Each path below is one point turned by a fixed rotation once a step. After each direction that follows a path, write how fast that rotation turns it, in deg/step (0 if it stays still).
Each turn is a multiple of 5 degrees from 10 to 175, or 0.
Each row of a path follows its step; steps can be skipped.
path 1
step 0: 5 -2 10 -17 27 -31 23 16 13 0 -11 15 -39 -10 -16 6 16 4 -12 -17 19 -11 0 8 16 -8 -12 13 -36 -7 30 9 13 -3 6 -38 9 4 2 -3 -14 -1 -6 13 0 28 2 15 -1 -24 13 -11 -6 7 -14 17 -16 -24 -27 -15 9 -4
step 1: -21 2 -16 -8 -32 -6 -3 -27 9 21 7 13 -5 -3 -17 5 5 -28 -28 -3 33 -2 8 -4 -4 6 18 2 -25 5 -7 -3 -7 -10 -9 -35 -13 -13 -19 -18 -28 26 18 -15 8 -14 12 6 -11 12 14 -29 13 5 2 -1 6 21 28 12 23 -11
step 4: -4 6 -5 -1 -6 -20 -4 -4 -14 -34 5 -26 -9 25 -21 -21 -32 28 -2 -13 18 -10 -11 10 21 12 -17 -3 13 -7 13 29 10 16 -1 12 -18 -11 2 10 6 -5 -9 -4 -5 -2 -17 29 39 11 24 7 3 5 -4 -14 26 -8 -9 -18 -35 -4
step 5: -23 10 1 -7 10 -14 -6 10 -47 -8 11 14 10 -16 -27 23 -17 -6 12 9 -12 -26 10 -22 -1 15 0 21 -5 0 6 -11 1 -20 0 -13 25 16 15 -14 -25 -38 -15 -8 -2 17 24 0 9 -9 14 -23 3 1 -7 18 9 -6 17 1 -29 -13
step 6: 2 11 10 0 3 -1 5 1 -17 -7 15 -14 -26 -11 -32 -12 31 -5 -10 -27 3 -11 28 -11 23 17 11 10 14 25 30 25 -12 -8 21 16 -1 2 -7 -7 -6 15 18 -25 -7 -16 -1 39 6 23 -5 -14 -13 0 -11 -6 27 -10 -11 -8 16 14
step 8: -3 14 8 21 1 6 21 -26 -5 10 12 10 -31 -5 -18 -16 31 -9 0 13 4 3 12 25 20 1 13 10 9 -8 18 0 -15 26 23 -14 -21 18 -24 -15 12 45 22 23 -7 17 7 1 5 -6 24 3 4 6 -4 -24 -24 -5 -19 -10 -9 -6
step 12: -19 -13 -14 11 7 -4 35 -12 -35 2 28 -7 -12 -14 -15 11 -22 13 0 -26 12 5 -7 -1 0 7 4 6 0 -40 1 21 1 20 -27 10 6 -16 1 -6 6 -3 7 -11 -24 -12 -4 -12 13 2 20 -1 11 1 -53 8 10 -15 7 10 24 9
step 13: -4 20 11 14 27 -3 -19 -32 -12 3 -15 20 16 9 -10 24 7 23 -30 -9 7 -9 -5 9 37 -7 -5 43 13 9 2 -6 -1 0 -1 -25 18 -15 25 -39 -16 -9 0 5 -21 4 1 18 -2 14 28 0 -7 2 8 -8 -6 -6 -12 -7 1 6
step 14: 10 2 -3 -8 -6 -19 1 -2 -22 1 -7 -8 0 -2 -27 -23 7 9 8 -32 9 -33 -6 -3 23 4 47 2 -40 -13 12 6 -12 17 -1 -20 4 8 0 -4 19 0 15 -5 -13 -16 -14 -3 15 -3 0 -29 24 6 5 -34 6 -11 27 20 -3 5
Speeds:
5 0 2 -2 5 3 2 -1 1 8 1 -2 2 -7 1 7 1 2 -1 -11 1 2 -1 6 2 -7 -10 6 -3 2 -2 1 -3 -6 1 1 -1 1 -6 4 -1 -5 0 1 1 -4 3 5 2 1 -8 5 2 1 -2 -3 1 -1 4 -6 -2 6 => 110
-1 -4 3 4 -4 -2 -5 -3 -5 -4 5 -3 -4 0 2 -2 -10 4 0 -1 2 6 0 -3 1 1 4 -3 3 0 1 -10 -1 -2 -1 4 -4 1 -1 3 -3 -4 -3 6 10 -4 3 -4 -1 2 -5 6 0 -1 -2 3 4 -5 -4 -6 -8 -4 => 55
2 7 0 -2 -2 -3 -4 1 2 -2 5 -2 -6 -2 5 4 -2 -9 -1 6 3 -1 0 0 -3 5 -3 4 -5 0 0 1 -1 -1 3 -2 5 -2 -5 1 1 1 2 -11 -1 -3 1 1 -8 5 -4 -1 -5 1 -9 10 4 -7 -1 2 2 0 => 70
3 9 1 0 6 2 -3 5 -2 0 7 6 4 1 7 6 3 -1 1 -2 2 6 3 4 4 3 3 -1 -3 -3 2 -5 -2 2 3 1 -8 4 6 0 -5 -4 -2 -2 -2 7 -4 -4 2 -5 3 0 0 6 -5 4 0 8 -4 -1 -1 -1 => 140
7 -1 0 1 5 8 2 3 5 -3 -2 3 -8 10 -3 -3 -4 -2 0 -1 3 2 -2 -2 2 -2 1 3 2 -2 5 3 -4 2 3 5 -2 -6 0 5 -5 -5 4 2 1 8 -4 7 -2 3 3 0 -9 -4 -3 -4 -5 -6 1 -5 1 0 => 170
0 3 -2 0 -14 2 -2 -3 -7 3 -3 4 1 -1 5 10 -1 -6 5 2 4 -6 -3 -2 -6 -5 7 2 1 -3 -1 2 -1 -5 5 4 2 1 3 0 -5 -2 1 8 3 -1 -4 4 -2 0 4 1 3 -1 -1 -2 -1 2 7 -1 3 1 => 175
path 2
step 4: -16 -32 -1 27 -3 17 7 -14 9 -13 -12 -9 -13 -7 -16 -24 14 -7 10 8 4 13 0 -18 10 7 8 6 20 -5 -10 3 7 -2 16 9 14 -6 8 15 13 -18 -2 19 10 -1 -12 17 -31 -6 2 -2 -25 15 -9 -39 -20 -21 10 -24 27 -2
step 5: 1 0 -4 52 -16 -41 9 27 10 11 -20 22 4 -6 0 -28 1 3 -12 -7 -4 15 -13 -3 1 23 -3 -14 -2 15 5 2 0 -16 -25 1 -2 -18 -12 -6 -5 13 12 15 -23 -6 -12 14 -24 -16 14 7 -5 -2 -9 -1 13 -9 5 19 0 -8
step 7: -4 -15 1 14 3 5 -17 11 -8 -27 -8 0 -9 15 -10 -10 16 -32 -4 2 4 18 5 7 7 -19 32 -30 22 -13 4 10 30 15 5 -19 -14 -5 -28 -4 15 -18 13 -2 7 -19 20 -10 -10 11 7 22 4 -1 -6 14 -3 -28 6 -29 0 7
step 9: 0 -31 0 -4 -4 6 -10 -27 24 -19 -4 -10 0 -3 -14 -20 28 25 -21 -12 -11 14 21 -21 16 31 20 -10 -27 -5 0 0 1 9 -5 32 1 -1 -1 -13 -10 4 13 -11 4 10 -29 -6 -4 2 11 23 -23 12 -3 -23 -13 1 4 -1 -1 -4
step 11: -1 12 16 -13 -4 7 17 4 -8 22 -13 -3 9 16 3 -16 3 -18 -11 -12 27 -4 -23 4 11 -6 -12 -30 12 -5 -8 -19 11 -7 -2 19 5 1 -2 -22 -14 7 3 -28 2 -26 -41 0 0 6 29 12 11 -12 -1 18 18 -16 -33 -3 -4 10
step 12: -42 11 -20 11 -14 27 -28 -34 9 -12 -3 -12 1 7 -4 -12 3 -10 -13 -5 9 22 2 -20 12 -5 8 -1 10 -9 -17 24 11 1 11 -14 0 -4 21 3 -4 -27 17 -9 13 -11 -11 -9 -8 -2 0 22 9 17 -15 -8 -11 -5 -19 -22 17 19
step 13: -4 8 -15 27 -13 -25 -2 12 -12 -13 -31 -22 21 10 -21 -12 6 24 -4 5 -2 16 20 8 10 -8 10 4 -18 30 4 -10 10 -25 1 4 -16 5 -3 4 14 7 14 16 -14 -40 4 26 -28 1 0 17 6 14 -2 -6 8 12 -18 -3 18 -9
step 17: -9 8 -7 2 -19 9 -2 -32 -11 -12 -16 -38 -8 -2 14 -46 22 11 -11 10 4 11 0 2 13 18 8 -19 -7 13 -33 3 -5 1 5 13 11 -21 4 -23 -21 -1 2 1 0 16 1 -6 4 -14 21 -8 18 4 -14 -28 -24 3 1 6 9 10
step 18: 23 8 -4 14 -18 -2 -34 20 12 -1 11 -26 -2 11 5 -28 13 10 -15 -19 -14 -6 6 -10 -2 8 -3 16 1 2 37 -3 -9 -26 -6 6 -3 -7 1 -26 16 -21 6 22 -16 7 14 6 -35 -8 -17 18 0 8 -11 -16 -2 -2 -12 -7 27 2
Speeds:
1 0 -3 1 3 4 -1 3 -5 1 -3 -3 0 4 0 4 1 8 0 -5 2 2 3 1 -5 -2 0 1 2 1 -3 -3 -6 2 -5 1 4 -2 0 2 4 -9 -3 -2 3 0 -3 -2 7 -4 11 -2 -7 6 -7 -1 -5 -7 -3 -3 -8 -5 => 140
0 4 3 1 -2 1 1 -4 -2 4 8 -1 0 1 -3 -2 -4 -5 3 3 7 -1 6 3 -2 -2 3 -2 0 8 -1 5 1 -3 -5 2 3 0 4 -6 -2 -7 -5 9 -8 -5 1 2 2 -6 0 -6 -3 3 9 -6 -3 4 -2 -2 -2 3 => 25
-5 1 -6 1 -1 6 3 2 2 5 -3 4 -1 1 0 -3 0 5 -1 -4 4 -3 0 10 0 0 -4 -3 -5 0 -2 -3 4 7 -3 0 -2 -3 -4 1 7 1 -4 5 -3 -2 0 3 -2 -2 -2 -1 1 -14 -3 0 6 6 -2 -5 -4 -5 => 130
-1 -3 -3 1 -3 0 -2 2 3 0 -4 9 1 -8 -1 3 -1 -1 -3 -10 3 -1 -6 -5 4 -7 -2 2 3 3 4 6 4 3 1 0 1 -3 2 0 4 0 3 5 2 2 -4 2 2 5 7 2 2 4 3 -7 -4 9 -4 7 -5 5 => 100
path 3
step 5: 22 -5 -20 11 3 -13 8 6 6 -9 10 -4 -7 10 8 10 -5 -13 -5 5 16 22 -38 2 -29 -11 28 6 6 27 -2 -18 -15 3 -29 -11 -10 14 9 -24 -22 14 31 -8 22 8 8 -1 10 -7 -14 9 10 16 -8 20 -22 -15 -14 0 23 -16
step 6: 6 12 -8 0 3 8 4 22 3 35 -15 27 -25 13 1 13 -3 -12 -7 -6 19 23 -12 -4 -4 -17 21 -3 31 26 -9 -8 6 1 -7 43 20 -3 3 -4 -14 11 -10 -21 11 35 -10 4 13 -8 19 12 12 -2 -7 20 -13 -7 13 -15 1 -7
step 8: 14 -2 -35 -13 13 -12 -20 18 2 -23 5 -7 13 23 -12 21 18 8 -6 -2 20 23 -8 -13 -7 -8 -3 -15 21 19 12 3 19 -13 -5 6 8 1 -13 -23 -34 1 -20 -9 4 15 4 0 -26 16 16 26 -8 19 -20 15 9 6 27 2 1 8
step 10: 10 -4 5 8 11 -8 -6 30 -2 -8 1 -12 -7 5 -8 39 -6 -11 17 13 44 15 7 1 1 9 17 1 6 9 1 7 11 -13 -21 10 -20 12 18 -30 -11 -7 3 -15 -3 11 2 41 20 -11 15 11 34 18 5 4 21 14 0 -13 9 6
step 12: 4 3 -12 -16 17 -2 21 25 1 2 -8 24 6 12 -19 4 20 -3 14 -12 16 21 -27 -25 -15 1 25 3 0 -2 -17 -10 -12 4 -1 28 18 12 -5 -15 -8 -6 -10 -26 -5 6 -32 -14 1 -18 26 5 29 14 12 26 0 7 9 -15 23 -7
step 15: 11 -2 6 -2 -7 -12 0 6 12 -4 22 -5 1 15 -3 10 -29 -26 -11 -17 45 14 -17 30 -11 -6 23 0 10 9 -16 -9 -10 17 -12 19 -8 -1 5 -16 -14 4 -7 -13 16 24 10 -17 19 8 10 16 -11 5 -9 12 -21 45 17 2 0 -2
step 17: 1 9 -16 4 -23 7 -11 7 -12 -4 -12 -9 -11 -1 -14 6 14 -3 -2 5 11 16 -19 -2 -23 15 13 -25 34 42 0 -19 -1 -12 -12 31 -18 10 12 9 -22 0 -14 -22 7 26 -9 8 4 -11 11 23 -17 5 -18 16 -15 -9 -1 -25 16 -9
step 18: 41 15 -33 -9 0 -5 -7 30 -7 8 2 -2 -10 -10 -16 3 -2 16 21 -1 2 27 -11 -14 -1 24 6 6 13 1 -19 12 -12 -7 -17 11 18 5 9 -16 -34 -7 1 -27 1 15 11 -11 4 -1 21 -3 19 21 14 29 12 9 22 -11 -1 -8
step 19: 31 -18 -3 10 7 -6 -15 30 5 -25 -22 -9 7 2 -24 23 -2 -1 12 -17 24 37 -5 -3 -26 3 -4 2 12 8 17 -5 25 -1 20 4 17 15 -1 -12 -8 2 -24 -1 9 21 23 -2 -5 -15 22 12 13 -1 -26 3 5 16 2 -10 3 19
Speeds:
1 0 3 0 -4 6 3 -1 -2 4 -7 0 0 -5 4 0 0 -1 -3 1 3 -4 -6 -5 2 -2 5 -3 -1 11 1 -3 -5 1 -4 4 -1 -3 6 -3 -3 4 5 -2 -5 -3 -4 -2 6 3 3 1 2 1 6 -3 -1 -6 -11 -6 -2 1 => 65
7 -2 1 -2 -1 5 -10 3 -3 0 2 4 5 1 -2 5 5 10 -2 -3 -5 4 -4 1 2 3 -6 0 -8 2 -4 1 3 3 1 0 -2 0 0 -3 -1 0 -5 -1 1 -1 5 -5 -1 7 -3 2 2 1 0 0 2 6 -11 6 -3 4 => 70
0 1 6 -1 -6 2 -2 -1 -5 0 -6 -7 2 5 -2 -1 0 -11 -3 5 5 2 -1 4 1 -1 0 -8 6 0 1 -2 3 6 9 1 -1 -2 -2 6 0 -3 -6 -2 6 3 5 -4 -7 1 -4 -4 2 0 -1 -4 -3 5 -5 -6 -1 -2 => 170
-2 0 -5 -2 2 2 -4 -4 -3 7 2 0 -6 -1 2 -1 3 -4 4 0 -9 2 -1 -2 -7 2 4 -1 -5 4 4 -3 1 5 0 4 2 7 8 2 2 0 0 -8 2 1 -4 7 -10 -3 2 -4 1 -6 4 6 0 2 -2 2 -5 0 => 65
-1 0 4 2 -4 -3 -1 2 -2 6 9 -1 6 -4 1 -4 -4 0 -5 4 3 2 6 -2 -6 9 -7 0 3 2 2 -4 0 -2 -5 2 -1 1 -5 -3 -4 1 -9 -4 -7 -1 -5 6 -1 1 -7 -5 3 -1 -4 -2 0 -5 -4 1 1 1 => 110
-3 14 0 4 5 3 -2 -4 -4 1 0 0 12 0 3 -5 -5 6 -2 3 -2 0 -4 3 -6 -5 -3 -2 3 2 -4 0 -4 -1 -2 2 -5 -5 -4 -3 1 0 5 -3 4 1 -1 -3 -9 -1 3 5 1 -1 2 4 -2 -2 4 1 1 -1 => 120
